128 stands for zero in the data rows.
Each row belongs to one hidden group. Groups can overlap: rows of different groups may look alike. Groups are numbered from 0 in the order they first appear among the rows asked about.
The table:
[154 160 106 128 128 121  99 116 153 123 117 118 116 155 111 115]
[ 96 102 144  99 151 129 143 164  98  94 139 138 137  96 144 140]
[149 151 104 132 125 109 110 135 149 126 111 112 109 145 110 111]
[151 132 119 122 132 110 127 151 155 122 108 106 104 152 106 108]
[134 142 109 134 125 116 111 116 130 120 112 119 120 132 115 116]
[159 164 104 131 126 118 103 124 161 127 112 116 108 158 109 112]
[146 153 101 131 127 118 105 126 143 120 110 117 116 146 112 110]
[118 127 117 121 134 117 118 151 115 109 121 119 124 119 123 121]
[127  83 152 164  86 111 150  91 117 169 114 123 130 120 119 119]
[ 86 106 139 100 149 144 145 165  86 101 145 143 144  87 155 146]
[125 116 135 148 108 113 131  95 123 147 121 119 122 124 124 122]
[122 101 126 161 113 112 140 108 124 146 117 119 115 124 122 116]
[130 143 106 134 123 124 109 118 125 121 116 125 122 128 119 117]
[158 148 112 130 128 112 110 145 162 129 107 107 103 159 107 107]
[ 60  85 240  41 249 241 239 208  63  61 255 248 254  62 243 255]
[126 142 106 126 127 115 107 138 121 117 108 116 120 124 117 111]
[147 151  98 129 128 120 105 126 139 115 108 120 119 143 114 113]
[157 158 108 132 129 111 102 133 162 128 111 107 100 159 109 105]
[127  98 137 161 106 111 143  98 126 157 117 116 114 124 125 119]
[ 99 124 118 117 133 134 124 150 100 115 128 130 129 100 142 129]
[120 105 124 161 112 110 139 107 124 148 122 117 112 123 125 114]
[149 159 106 130 125 120 105 119 151 125 117 121 114 150 113 114]
[148 163 105 138 125 117 111 119 161 134 120 116 102 156 116 112]
[161 160 110 131 125 112 103 133 164 130 110 110 103 160 108 111]
[110 125 132 119 138 115 126 153 118 112 129 120 121 118 129 123]
[163 161 105 128 129 116 101 128 164 127 109 112 110 163 108 110]
[122 107 149 149  97 116 138  85 117 163 122 123 131 117 127 129]
[ 58  91 166  71 166 213 177 180  54  86 194 204 195  55 199 192]
[ 90 124 128 113 138 146 129 153  92 113 139 136 135  94 147 136]
[115  88 177 164  73 113 150  71 111 187 125 125 136 112 127 129]
[148 154 102 130 121 122 107 120 144 126 115 122 121 143 110 118]
[123  86 121 166 113 109 140 112 124 151 114 114 112 125 118 113]
[155 145 116 132 130 107 108 144 161 122 109 105 100 158 107 106]
[161 159 103 133 128 113 104 131 162 127 107 111 108 160 105 109]
[ 50  76 186  46 192 226 201 193  45  71 212 224 219  47 215 216]
[157 155 102 126 126 111  99 134 149 117 109 114 119 155 105 108]
[137  71 138 182 104 107 153 104 143 171 115 110 106 141 116 112]
[ 51  77 195  44 194 207 201 189  53  70 212 215 208  52 208 209]
[119 156 110 136 126 119 105 109 132 137 125 110 107 126 115 119]
[139 150 109 134 124 123 111 120 138 128 116 123 114 137 120 117]
[154   9 206 246  26 107 198  73 159 255 107 105 101 155 106 107]
[ 89 119 134 115 137 134 134 154  97 109 141 136 133  96 143 134]
[126 136 129 133 114 118 114  89 121 132 124 122 134 119 121 131]
[122 120 112 146 119 119 129 116 119 135 116 122 118 119 129 117]
[ 63  97 152  87 156 190 163 172  65  93 172 181 175  64 180 173]
[152 156  99 128 127 108  96 119 145 111 109 115 119 148 102 110]
[134 145 103 129 124 128 108 120 126 123 116 125 126 131 118 118]
[161 159 102 130 128 114 102 131 161 126 109 111 111 162 108 111]
[102 110 203 153  62 127 142  47 102 200 161 128 161 103 144 164]
[135 112 138 108 146 112 136 167 136 106 116 116 116 134 121 118]
[161 164 104 130 127 118 102 131 163 131 112 112 105 162 112 113]
[160 163 107 133 127 114 101 132 165 127 111 109 103 163 106 107]
[118 127 111 143 121 121 124 116 117 135 119 123 116 117 129 119]
[ 95 105 144  96 151 136 141 167  92  97 142 139 143  95 149 143]
[126 148 109 136 127 124 109 114 130 133 121 117 111 127 122 120]
[ 65  97 243  52 250 238 241 203  78  75 255 245 247  75 248 255]
[134 153 114 129 124 118 103  94 131 127 126 112 128 131 118 126]
[121 119 150 151 102 113 135  82 129 165 128 117 119 125 129 125]
[ 49  73 198  40 200 226 211 194  47  69 220 229 222  47 219 221]
[130 138 107 136 127 123 117 119 131 124 112 123 119 130 119 115]
[162 166 104 128 126 118 100 123 161 127 115 116 112 163 109 113]
[153 164 102 129 130 110  99 120 155 129 113 108 111 157 111 112]
[160 153 105 129 124 116 105 141 156 125 106 112 108 156 108 107]
[144 158 104 133 123 122 104 117 142 123 119 121 118 144 111 117]
[125  99 121 151 111 114 138 110 116 132 108 124 127 117 119 116]
[207  66 130 166  94 115 154 115 200 166  97 104 111 202  74 101]
[137  56 177 195  65 108 167  80 135 214 117 115 115 135 117 117]
[152 155 102 128 129 124 107 124 151 127 111 120 115 151 116 115]
[112 124 121 119 133 120 121 153 108 109 122 124 127 110 128 121]
[122 109 153 151  97 113 135  83 119 162 124 120 128 122 124 126]
[148 156 100 132 129 115 112 107 155 134 121  94 109 151 110 119]
[134 154 117 131 119 116 109  98 135 134 126 115 122 134 120 120]
[130 144 117 137 121 114 114 107 134 133 120 116 116 135 122 118]
[135 134 115 126 134 110 114 150 136 113 112 112 116 137 113 114]
[ 52  86 183  60 187 207 193 184  61  87 206 200 193  60 208 204]
[161 148 103 129 129 112 105 142 157 118 102 111 113 158 102 105]
[107 111 187 151  67 123 142  55 103 190 153 128 154 105 139 152]
[163 152 102 125 129 116  99 142 152 116 103 111 119 159 105 111]
[152 163 105 134 125 117 105 114 159 133 120 115 110 156 111 116]
[150 154 100 133 125 117 108 129 150 126 109 115 109 147 113 112]
[ 61  95 160  79 166 199 169 175  64  94 183 185 180  65 189 183]
[160 158  98 125 126 119 101 127 153 118 107 118 121 156 106 111]
[147 152 109 132 130 109 104 135 149 125 110 108 107 148 109 111]
[131 145 107 133 125 122 110 118 129 124 116 123 118 130 121 117]
Some rows of the table again, each followed by its group:
[146 153 101 131 127 118 105 126 143 120 110 117 116 146 112 110] 0
[ 49  73 198  40 200 226 211 194  47  69 220 229 222  47 219 221] 1
[130 138 107 136 127 123 117 119 131 124 112 123 119 130 119 115] 1
[158 148 112 130 128 112 110 145 162 129 107 107 103 159 107 107] 0
[126 136 129 133 114 118 114  89 121 132 124 122 134 119 121 131] 0
[130 143 106 134 123 124 109 118 125 121 116 125 122 128 119 117] 1
[119 156 110 136 126 119 105 109 132 137 125 110 107 126 115 119] 1
[123  86 121 166 113 109 140 112 124 151 114 114 112 125 118 113] 0
[139 150 109 134 124 123 111 120 138 128 116 123 114 137 120 117] 1
[118 127 111 143 121 121 124 116 117 135 119 123 116 117 129 119] 0
[110 125 132 119 138 115 126 153 118 112 129 120 121 118 129 123] 1
[160 163 107 133 127 114 101 132 165 127 111 109 103 163 106 107] 1
[125 116 135 148 108 113 131  95 123 147 121 119 122 124 124 122] 0
[120 105 124 161 112 110 139 107 124 148 122 117 112 123 125 114] 0
[134 142 109 134 125 116 111 116 130 120 112 119 120 132 115 116] 0
[122 107 149 149  97 116 138  85 117 163 122 123 131 117 127 129] 0
[112 124 121 119 133 120 121 153 108 109 122 124 127 110 128 121] 1
[ 90 124 128 113 138 146 129 153  92 113 139 136 135  94 147 136] 1
[162 166 104 128 126 118 100 123 161 127 115 116 112 163 109 113] 1
[154 160 106 128 128 121  99 116 153 123 117 118 116 155 111 115] 1
[157 155 102 126 126 111  99 134 149 117 109 114 119 155 105 108] 1
[125  99 121 151 111 114 138 110 116 132 108 124 127 117 119 116] 0
[127  83 152 164  86 111 150  91 117 169 114 123 130 120 119 119] 0
[161 160 110 131 125 112 103 133 164 130 110 110 103 160 108 111] 1
[118 127 117 121 134 117 118 151 115 109 121 119 124 119 123 121] 1
[157 158 108 132 129 111 102 133 162 128 111 107 100 159 109 105] 0
[161 164 104 130 127 118 102 131 163 131 112 112 105 162 112 113] 1
[155 145 116 132 130 107 108 144 161 122 109 105 100 158 107 106] 1
[137  71 138 182 104 107 153 104 143 171 115 110 106 141 116 112] 0
[121 119 150 151 102 113 135  82 129 165 128 117 119 125 129 125] 0
[135 134 115 126 134 110 114 150 136 113 112 112 116 137 113 114] 1
[ 60  85 240  41 249 241 239 208  63  61 255 248 254  62 243 255] 1
[ 99 124 118 117 133 134 124 150 100 115 128 130 129 100 142 129] 1
[ 86 106 139 100 149 144 145 165  86 101 145 143 144  87 155 146] 1
[160 153 105 129 124 116 105 141 156 125 106 112 108 156 108 107] 0
[ 52  86 183  60 187 207 193 184  61  87 206 200 193  60 208 204] 1
[150 154 100 133 125 117 108 129 150 126 109 115 109 147 113 112] 0
[ 95 105 144  96 151 136 141 167  92  97 142 139 143  95 149 143] 1
[163 152 102 125 129 116  99 142 152 116 103 111 119 159 105 111] 1
[115  88 177 164  73 113 150  71 111 187 125 125 136 112 127 129] 0
[149 159 106 130 125 120 105 119 151 125 117 121 114 150 113 114] 1
[107 111 187 151  67 123 142  55 103 190 153 128 154 105 139 152] 0
[102 110 203 153  62 127 142  47 102 200 161 128 161 103 144 164] 0
[148 163 105 138 125 117 111 119 161 134 120 116 102 156 116 112] 1
[127  98 137 161 106 111 143  98 126 157 117 116 114 124 125 119] 0
[147 151  98 129 128 120 105 126 139 115 108 120 119 143 114 113] 0
[152 155 102 128 129 124 107 124 151 127 111 120 115 151 116 115] 1
[122 120 112 146 119 119 129 116 119 135 116 122 118 119 129 117] 0
[160 158  98 125 126 119 101 127 153 118 107 118 121 156 106 111] 1
[126 148 109 136 127 124 109 114 130 133 121 117 111 127 122 120] 1
[ 89 119 134 115 137 134 134 154  97 109 141 136 133  96 143 134] 1
[130 144 117 137 121 114 114 107 134 133 120 116 116 135 122 118] 0
[151 132 119 122 132 110 127 151 155 122 108 106 104 152 106 108] 0
[154   9 206 246  26 107 198  73 159 255 107 105 101 155 106 107] 0
[163 161 105 128 129 116 101 128 164 127 109 112 110 163 108 110] 1
[ 65  97 243  52 250 238 241 203  78  75 255 245 247  75 248 255] 1
[159 164 104 131 126 118 103 124 161 127 112 116 108 158 109 112] 1
[ 58  91 166  71 166 213 177 180  54  86 194 204 195  55 199 192] 1
[207  66 130 166  94 115 154 115 200 166  97 104 111 202  74 101] 0
[153 164 102 129 130 110  99 120 155 129 113 108 111 157 111 112] 1
[134 154 117 131 119 116 109  98 135 134 126 115 122 134 120 120] 0
[152 156  99 128 127 108  96 119 145 111 109 115 119 148 102 110] 1
[ 63  97 152  87 156 190 163 172  65  93 172 181 175  64 180 173] 1
[149 151 104 132 125 109 110 135 149 126 111 112 109 145 110 111] 1
[126 142 106 126 127 115 107 138 121 117 108 116 120 124 117 111] 1
[134 153 114 129 124 118 103  94 131 127 126 112 128 131 118 126] 0
[152 163 105 134 125 117 105 114 159 133 120 115 110 156 111 116] 1
[161 159 103 133 128 113 104 131 162 127 107 111 108 160 105 109] 1
[147 152 109 132 130 109 104 135 149 125 110 108 107 148 109 111] 1
[ 51  77 195  44 194 207 201 189  53  70 212 215 208  52 208 209] 1
[135 112 138 108 146 112 136 167 136 106 116 116 116 134 121 118] 1
[122 101 126 161 113 112 140 108 124 146 117 119 115 124 122 116] 0
[161 159 102 130 128 114 102 131 161 126 109 111 111 162 108 111] 1
